In the data rows, 128 means zero.
Some points, one per row:
[137, 119, 139, 108, 126, 99, 124, 89, 125, 147, 139, 131, 124, 163, 169, 131]
[131, 122, 110, 128, 110, 117, 120, 134, 114, 105, 144, 133, 146, 136, 138, 133]
[136, 109, 137, 121, 147, 123, 131, 124, 132, 151, 121, 123, 142, 122, 120, 133]
[136, 114, 102, 127, 109, 143, 130, 127, 109, 131, 133, 128, 113, 110, 115, 120]
[160, 103, 124, 177, 160, 193, 139, 102, 149, 96, 112, 146, 103, 87, 78, 98]
[69, 136, 156, 55, 120, 6, 120, 124, 107, 163, 171, 69, 199, 163, 229, 163]
[102, 133, 104, 83, 109, 41, 111, 142, 124, 169, 142, 110, 198, 176, 171, 163]
[118, 129, 142, 110, 113, 87, 110, 106, 120, 149, 144, 104, 146, 146, 171, 140]
[145, 122, 147, 228, 157, 255, 128, 106, 146, 72, 97, 196, 29, 68, 18, 70]
[128, 120, 117, 214, 145, 242, 150, 159, 161, 68, 91, 201, 89, 89, 30, 91]
[132, 112, 115, 156, 147, 137, 124, 110, 135, 126, 134, 137, 142, 117, 108, 137]
[117, 120, 105, 149, 119, 120, 146, 134, 127, 105, 125, 143, 128, 121, 119, 132]
[152, 81, 112, 176, 127, 169, 148, 117, 145, 83, 116, 147, 98, 107, 83, 111]
[139, 149, 132, 72, 104, 68, 116, 150, 85, 138, 141, 95, 165, 175, 210, 152]
[149, 96, 121, 157, 132, 167, 120, 115, 131, 134, 109, 129, 108, 103, 66, 105]
[126, 106, 109, 129, 121, 111, 124, 106, 135, 130, 131, 127, 116, 133, 128, 132]
[161, 114, 144, 157, 153, 213, 134, 101, 123, 118, 106, 119, 76, 63, 65, 103]
[101, 165, 139, 75, 118, 120, 136, 144, 103, 170, 120, 127, 119, 143, 139, 123]
[173, 95, 114, 178, 149, 178, 164, 105, 155, 122, 103, 150, 116, 86, 55, 128]
[112, 184, 154, 99, 123, 83, 131, 152, 133, 127, 150, 133, 140, 170, 195, 140]
[106, 106, 101, 118, 118, 91, 136, 126, 145, 142, 136, 116, 152, 166, 138, 149]
[110, 184, 136, 55, 124, 80, 126, 168, 103, 147, 151, 111, 157, 152, 196, 127]
[142, 151, 140, 111, 128, 101, 142, 138, 129, 163, 115, 127, 162, 150, 146, 144]
[154, 148, 138, 113, 132, 147, 138, 135, 157, 149, 124, 113, 128, 131, 146, 143]
[135, 122, 110, 175, 126, 191, 125, 105, 133, 88, 135, 172, 78, 112, 111, 97]
[151, 123, 135, 154, 119, 150, 92, 124, 145, 94, 124, 126, 100, 110, 137, 121]
[128, 140, 129, 145, 130, 158, 129, 157, 121, 116, 120, 143, 127, 101, 103, 116]
[133, 116, 131, 127, 129, 124, 103, 121, 132, 128, 126, 113, 130, 111, 99, 123]
[117, 129, 133, 122, 133, 61, 144, 145, 117, 146, 143, 102, 168, 165, 144, 136]
[102, 131, 132, 141, 137, 117, 119, 130, 133, 150, 145, 119, 154, 147, 113, 125]
[144, 157, 112, 130, 118, 167, 120, 152, 117, 96, 137, 142, 107, 117, 113, 106]
[126, 154, 126, 91, 124, 78, 143, 164, 129, 144, 158, 123, 169, 155, 162, 153]
[99, 154, 129, 95, 138, 98, 123, 159, 142, 133, 155, 104, 153, 151, 154, 134]
[130, 143, 119, 119, 103, 78, 141, 132, 109, 114, 148, 126, 156, 155, 165, 150]
[73, 169, 145, 70, 131, 75, 128, 173, 123, 145, 166, 114, 171, 163, 192, 166]
[117, 125, 82, 105, 135, 83, 121, 156, 117, 144, 162, 93, 179, 161, 151, 144]
[109, 146, 141, 88, 115, 108, 128, 143, 122, 147, 147, 131, 121, 134, 183, 163]
[133, 113, 123, 177, 140, 225, 107, 150, 115, 73, 106, 148, 70, 62, 42, 82]
[143, 130, 130, 114, 120, 120, 125, 98, 143, 147, 141, 130, 118, 143, 162, 127]
[96, 142, 136, 51, 103, 0, 131, 129, 112, 177, 177, 68, 209, 217, 244, 171]
[130, 101, 93, 147, 123, 136, 118, 123, 130, 125, 107, 135, 138, 125, 79, 139]
[164, 119, 149, 173, 136, 190, 147, 89, 154, 116, 105, 152, 77, 95, 93, 108]
[119, 132, 122, 118, 121, 58, 115, 115, 128, 126, 170, 118, 148, 167, 206, 143]
[129, 128, 145, 173, 149, 169, 124, 105, 130, 114, 113, 158, 101, 105, 80, 116]
[114, 145, 126, 97, 109, 53, 94, 135, 96, 121, 145, 111, 154, 160, 163, 117]
[110, 147, 155, 74, 105, 81, 93, 149, 106, 146, 133, 72, 154, 134, 158, 146]
[111, 102, 114, 146, 129, 88, 153, 126, 138, 131, 140, 115, 168, 148, 128, 139]
[97, 139, 156, 83, 130, 65, 139, 117, 127, 162, 117, 113, 139, 150, 189, 150]
[110, 133, 113, 79, 116, 80, 139, 140, 101, 149, 155, 112, 163, 135, 175, 147]
[95, 143, 156, 139, 151, 162, 119, 116, 143, 128, 96, 142, 88, 106, 123, 118]
[105, 123, 143, 108, 131, 52, 122, 118, 113, 138, 153, 106, 167, 152, 161, 129]
[172, 74, 125, 251, 148, 255, 159, 97, 172, 61, 96, 196, 53, 62, 0, 94]
[161, 127, 131, 210, 137, 239, 148, 120, 123, 69, 90, 193, 55, 63, 39, 81]
[110, 111, 114, 145, 136, 90, 156, 120, 140, 135, 135, 131, 137, 164, 151, 132]
[150, 141, 134, 133, 132, 207, 108, 135, 105, 113, 78, 122, 110, 63, 64, 101]
[117, 145, 124, 145, 146, 184, 156, 144, 116, 120, 125, 158, 103, 114, 106, 110]
[153, 91, 131, 188, 132, 234, 135, 108, 157, 111, 97, 136, 74, 67, 52, 92]
[151, 115, 121, 164, 139, 158, 154, 115, 156, 134, 103, 147, 129, 102, 89, 131]
[128, 131, 142, 162, 145, 186, 128, 127, 140, 111, 99, 171, 85, 106, 78, 108]
[124, 133, 126, 144, 141, 173, 115, 127, 142, 119, 122, 149, 84, 97, 120, 115]
[75, 161, 153, 83, 134, 42, 130, 134, 108, 187, 153, 136, 159, 188, 201, 163]
[143, 128, 137, 145, 107, 128, 131, 131, 135, 108, 129, 132, 121, 139, 148, 140]
[146, 116, 122, 125, 142, 112, 122, 112, 117, 148, 122, 107, 153, 138, 133, 128]
[130, 103, 133, 77, 128, 103, 112, 126, 138, 144, 122, 60, 164, 120, 125, 149]
[162, 90, 98, 198, 123, 235, 123, 131, 140, 67, 109, 161, 89, 83, 26, 85]
[129, 125, 126, 152, 138, 112, 121, 99, 125, 135, 134, 137, 159, 137, 132, 132]
[97, 112, 128, 130, 128, 97, 122, 130, 144, 125, 139, 111, 138, 150, 130, 146]
[101, 149, 143, 40, 122, 43, 96, 135, 106, 176, 156, 87, 180, 154, 198, 168]
Then 40 other points, each followed by its number:
[119, 130, 137, 105, 117, 105, 136, 136, 131, 147, 134, 109, 146, 135, 165, 149] 0
[109, 109, 105, 142, 142, 156, 149, 135, 135, 99, 131, 151, 121, 107, 88, 116] 1
[142, 134, 116, 144, 111, 103, 137, 124, 108, 128, 149, 146, 142, 126, 147, 145] 2
[88, 165, 161, 60, 125, 32, 109, 167, 106, 135, 146, 105, 190, 162, 219, 154] 3
[110, 125, 128, 83, 116, 77, 128, 154, 120, 154, 166, 107, 164, 139, 184, 154] 4
[107, 124, 145, 92, 135, 145, 129, 122, 112, 170, 105, 96, 138, 138, 112, 138] 5
[112, 158, 143, 114, 121, 112, 120, 118, 124, 142, 124, 127, 123, 146, 146, 112] 6
[154, 168, 148, 73, 82, 77, 106, 168, 94, 112, 145, 89, 146, 145, 215, 151] 7
[115, 154, 148, 69, 106, 86, 116, 149, 118, 158, 164, 128, 139, 153, 198, 149] 8
[156, 131, 127, 195, 142, 239, 125, 129, 147, 88, 74, 203, 57, 76, 45, 85] 9
[115, 116, 142, 80, 127, 58, 132, 124, 113, 142, 146, 104, 173, 149, 196, 151] 10
[134, 123, 112, 93, 117, 94, 125, 152, 110, 127, 136, 107, 146, 149, 162, 134] 11
[103, 102, 105, 125, 133, 83, 145, 112, 136, 132, 137, 124, 143, 157, 134, 146] 12
[114, 122, 144, 116, 130, 111, 138, 116, 133, 153, 115, 115, 137, 160, 132, 147] 13
[136, 143, 129, 102, 140, 119, 142, 137, 124, 135, 107, 141, 125, 140, 142, 133] 14
[87, 172, 141, 35, 121, 0, 113, 154, 112, 154, 167, 111, 208, 175, 255, 186] 15
[106, 147, 125, 115, 134, 100, 112, 149, 116, 138, 129, 137, 153, 124, 134, 151] 16
[126, 128, 134, 123, 112, 148, 103, 162, 95, 113, 120, 119, 109, 103, 118, 122] 17
[161, 116, 109, 248, 139, 249, 137, 115, 142, 60, 112, 198, 60, 90, 55, 73] 18
[125, 126, 93, 187, 149, 171, 140, 136, 161, 130, 113, 188, 116, 120, 76, 118] 19
[148, 106, 128, 111, 117, 108, 104, 113, 128, 142, 155, 80, 143, 152, 142, 133] 20
[113, 105, 149, 64, 134, 99, 149, 143, 115, 170, 107, 108, 154, 113, 136, 154] 21
[80, 118, 143, 94, 123, 71, 139, 144, 115, 141, 136, 78, 166, 151, 175, 151] 22
[136, 89, 127, 172, 147, 168, 154, 103, 167, 101, 127, 152, 123, 82, 74, 117] 23
[169, 155, 102, 201, 150, 255, 135, 154, 130, 62, 115, 176, 54, 79, 42, 71] 24
[141, 165, 174, 116, 123, 130, 107, 128, 117, 141, 125, 116, 107, 127, 152, 115] 25
[130, 112, 124, 148, 135, 144, 141, 138, 134, 124, 108, 138, 121, 112, 100, 132] 26
[136, 116, 117, 110, 131, 87, 130, 123, 153, 146, 124, 124, 168, 138, 136, 147] 27
[155, 93, 99, 174, 119, 159, 142, 117, 123, 88, 130, 154, 109, 111, 115, 118] 28
[108, 150, 112, 142, 133, 99, 159, 147, 134, 123, 119, 158, 163, 161, 136, 150] 29
[106, 127, 126, 79, 116, 72, 136, 136, 113, 149, 137, 106, 150, 137, 164, 147] 30
[145, 137, 131, 138, 144, 164, 118, 130, 126, 126, 104, 166, 95, 110, 94, 97] 31
[127, 152, 147, 204, 142, 210, 106, 138, 151, 47, 105, 196, 57, 91, 104, 96] 32
[118, 127, 93, 80, 99, 42, 109, 163, 98, 133, 174, 78, 171, 177, 168, 147] 33
[137, 152, 134, 77, 118, 127, 138, 161, 130, 165, 128, 85, 147, 130, 153, 132] 34
[145, 100, 137, 136, 129, 132, 130, 114, 136, 125, 123, 128, 139, 108, 105, 118] 35
[137, 114, 113, 143, 118, 109, 115, 121, 116, 105, 136, 132, 134, 160, 125, 112] 36
[156, 115, 132, 142, 138, 144, 129, 108, 145, 129, 106, 148, 99, 87, 103, 120] 37
[127, 123, 123, 126, 125, 110, 110, 104, 135, 133, 138, 136, 144, 134, 130, 134] 38
[147, 109, 136, 145, 130, 158, 134, 121, 135, 131, 108, 132, 121, 100, 100, 124] 39
Which of these numbered points is nearest to each point below, ignoring the direction in which the first points spread most? Its number follows each.
[167, 156, 128, 110, 131, 145, 105, 122, 135, 137, 115, 129, 99, 133, 107, 120] > 31
[126, 101, 112, 111, 128, 88, 110, 117, 148, 134, 154, 68, 157, 139, 143, 142] > 20
[116, 164, 143, 117, 123, 124, 110, 128, 129, 133, 124, 131, 121, 142, 155, 113] > 6
[129, 137, 138, 140, 115, 126, 126, 125, 131, 130, 121, 115, 126, 131, 147, 135] > 0
[103, 136, 114, 116, 111, 89, 97, 115, 136, 150, 155, 116, 150, 153, 142, 136] > 38
[194, 98, 98, 219, 150, 240, 153, 95, 162, 59, 108, 174, 66, 75, 52, 79] > 28
[125, 128, 124, 120, 131, 96, 141, 138, 136, 131, 162, 122, 134, 133, 154, 145] > 4
[147, 143, 138, 124, 107, 159, 104, 150, 105, 121, 122, 119, 88, 95, 115, 120] > 17
[98, 105, 128, 73, 115, 33, 124, 143, 109, 126, 151, 82, 166, 172, 212, 153] > 10
[129, 124, 134, 135, 123, 133, 146, 108, 136, 138, 114, 116, 116, 137, 120, 131] > 13
[107, 153, 137, 114, 124, 132, 115, 171, 113, 85, 103, 147, 122, 118, 124, 126] > 3
[144, 138, 127, 120, 132, 177, 110, 140, 128, 123, 113, 150, 126, 115, 88, 104] > 31
[145, 160, 151, 102, 120, 151, 111, 116, 99, 125, 117, 121, 92, 111, 151, 121] > 25
[121, 146, 149, 41, 122, 34, 141, 126, 111, 194, 153, 82, 176, 171, 194, 164] > 39
[95, 133, 158, 64, 122, 80, 120, 133, 90, 173, 140, 86, 153, 157, 142, 140] > 5
[135, 124, 144, 121, 127, 154, 123, 154, 122, 111, 107, 88, 122, 91, 107, 122] > 17
[101, 156, 125, 88, 110, 59, 113, 154, 102, 158, 138, 115, 158, 155, 176, 166] > 16
[120, 90, 129, 168, 153, 168, 133, 101, 168, 91, 113, 153, 111, 84, 86, 106] > 23
[106, 159, 152, 53, 112, 76, 125, 160, 121, 173, 138, 81, 177, 158, 189, 147] > 34
[168, 125, 151, 182, 160, 255, 137, 108, 146, 107, 88, 180, 59, 48, 40, 88] > 31
[100, 139, 129, 112, 121, 50, 125, 148, 142, 125, 156, 142, 150, 167, 164, 127] > 36
[156, 141, 119, 140, 119, 108, 133, 119, 139, 108, 127, 152, 132, 140, 155, 140] > 2
[149, 103, 85, 140, 114, 129, 151, 149, 135, 133, 144, 105, 155, 117, 108, 133] > 33
[95, 138, 129, 99, 122, 51, 130, 141, 122, 162, 158, 100, 189, 189, 169, 145] > 26
[151, 149, 151, 114, 124, 123, 75, 122, 122, 121, 120, 103, 110, 122, 164, 142] > 25
[141, 97, 118, 188, 151, 206, 140, 103, 161, 91, 116, 168, 105, 81, 42, 108] > 23
[125, 53, 83, 200, 142, 166, 152, 99, 157, 125, 80, 144, 108, 120, 26, 108] > 12
